Small tables with named rows and columns. After each table, cells are looked up by row and column.

Table kiz
         pusaga  bupuno
ses       68288   87973
rige      94353   95406
zalag      1189    7125
zafupu    29613   23668
subugad   49638   44584
gavesal   76940   41934
tebi      37428   20258
zakarug   51027   15073
zeg       31723   51097

zakarug, bupuno: 15073
zalag, pusaga: 1189
ses, pusaga: 68288
gavesal, pusaga: 76940
zafupu, pusaga: 29613
subugad, bupuno: 44584
rige, bupuno: 95406
zeg, pusaga: 31723
zeg, bupuno: 51097
zafupu, bupuno: 23668
zakarug, pusaga: 51027
subugad, pusaga: 49638
tebi, bupuno: 20258
zalag, bupuno: 7125
tebi, pusaga: 37428
rige, pusaga: 94353
gavesal, bupuno: 41934
ses, bupuno: 87973

gumili.csv
,bife,mor
duf,24,44
voze,32,88
zad,50,48

bife of zad is 50
mor of duf is 44
mor of voze is 88
mor of zad is 48
bife of duf is 24
bife of voze is 32
Row with the largest bife: zad

gid:
fields: vibi, kani, dapa, gogepup, mot, dok, bag, puv, danados, fesov
kitimud: [48, 54, 57, 63, 46, 68, 35, 18, 81, 26]
rorok: [49, 54, 67, 63, 50, 79, 33, 24, 74, 19]
vot: [45, 55, 72, 66, 52, 73, 36, 17, 74, 30]
ravupor: [49, 56, 69, 64, 40, 66, 34, 15, 72, 17]

ravupor, kani: 56
kitimud, danados: 81
rorok, bag: 33
ravupor, dok: 66
ravupor, bag: 34
kitimud, dok: 68
kitimud, bag: 35
rorok, gogepup: 63
rorok, danados: 74
ravupor, danados: 72
vot, danados: 74
rorok, kani: 54
ravupor, fesov: 17
kitimud, dapa: 57
vot, dok: 73
ravupor, vibi: 49
vot, fesov: 30
vot, dapa: 72

zikenu:
	zusu	bufis	vev	bovel	tigo	sutisu	kesotag
gozere	65	62	73	63	62	71	65
midab	68	55	90	32	32	88	60
kosemos	50	68	64	62	76	61	64
babinu	17	69	58	52	91	49	59
makemur	68	58	85	40	41	83	61
fuleram	71	68	74	63	67	70	65
kuv	72	78	82	72	84	22	81
badora	80	71	90	51	67	77	59
rodulig	51	25	43	92	42	80	15
ponam	68	70	71	68	71	56	71
redi	68	70	71	68	71	57	70
viv	63	67	66	66	69	66	67
zil	82	72	93	49	67	78	58
bal	67	64	72	59	59	72	66

What is the bovel of redi in zikenu?
68
What is the zusu of bal in zikenu?
67
What is the bovel of ponam in zikenu?
68
What is the kesotag of viv in zikenu?
67
What is the bovel of kuv in zikenu?
72
What is the bufis of zil in zikenu?
72
What is the tigo of fuleram in zikenu?
67
What is the sutisu of viv in zikenu?
66
What is the tigo of babinu in zikenu?
91
What is the zusu of rodulig in zikenu?
51
What is the kesotag of midab in zikenu?
60
What is the vev of gozere in zikenu?
73
What is the bufis of fuleram in zikenu?
68
What is the vev of kosemos in zikenu?
64
What is the bufis of viv in zikenu?
67
What is the tigo of rodulig in zikenu?
42
What is the bufis of redi in zikenu?
70
Row with the largest bufis: kuv

sizep:
         telodop    moz  pibami  rebasev
mezesan    51330  59892   62306    61330
nal        39337  31192    9635    62106
vem        42529  42407   44889    50229
vuv        48174  37576   52203    34058
taval      99570  40086   89215    49645

nal, telodop -> 39337
taval, rebasev -> 49645
vuv, moz -> 37576
vem, moz -> 42407
nal, moz -> 31192
vem, pibami -> 44889
nal, rebasev -> 62106
vuv, rebasev -> 34058
taval, pibami -> 89215
mezesan, pibami -> 62306
Which row has the largest moz? mezesan

Table puses
|  | gasav | vifofug | gam | fedov | mer | lelaler | maz |
|---|---|---|---|---|---|---|---|
| nurimob | 56.880 | 65.191 | 79.919 | 76.662 | 66.988 | 60.675 | 65.282 |
| babif | 65.794 | 60.623 | 68.579 | 71.260 | 64.731 | 68.586 | 64.422 |
| suk | 89.140 | 87.053 | 20.090 | 46.711 | 73.008 | 78.782 | 72.008 |
| dudozan | 72.747 | 59.299 | 54.801 | 59.874 | 57.564 | 53.596 | 47.211 |
| gama | 60.275 | 70.022 | 67.081 | 56.743 | 16.084 | 48.994 | 84.696 |
| bepi | 57.082 | 85.685 | 73.571 | 63.936 | 58.726 | 46.171 | 68.947 |
| garavan | 64.743 | 46.076 | 57.111 | 69.705 | 63.227 | 50.778 | 30.926 |
| peg | 68.530 | 73.026 | 66.740 | 74.875 | 80.893 | 87.208 | 88.447 |
| padomal | 52.692 | 79.857 | 68.671 | 75.349 | 84.243 | 65.661 | 65.570 |
| nolaki | 88.226 | 75.202 | 61.539 | 56.805 | 70.782 | 78.446 | 71.156 |

What is the mer of babif in puses?
64.731
What is the vifofug of suk in puses?
87.053
What is the gam of nolaki in puses?
61.539
What is the lelaler of suk in puses?
78.782
What is the lelaler of bepi in puses?
46.171
What is the fedov of nolaki in puses?
56.805
What is the maz of bepi in puses?
68.947
What is the gasav of suk in puses?
89.140
What is the gam of peg in puses?
66.740
What is the vifofug of dudozan in puses?
59.299
What is the lelaler of peg in puses?
87.208

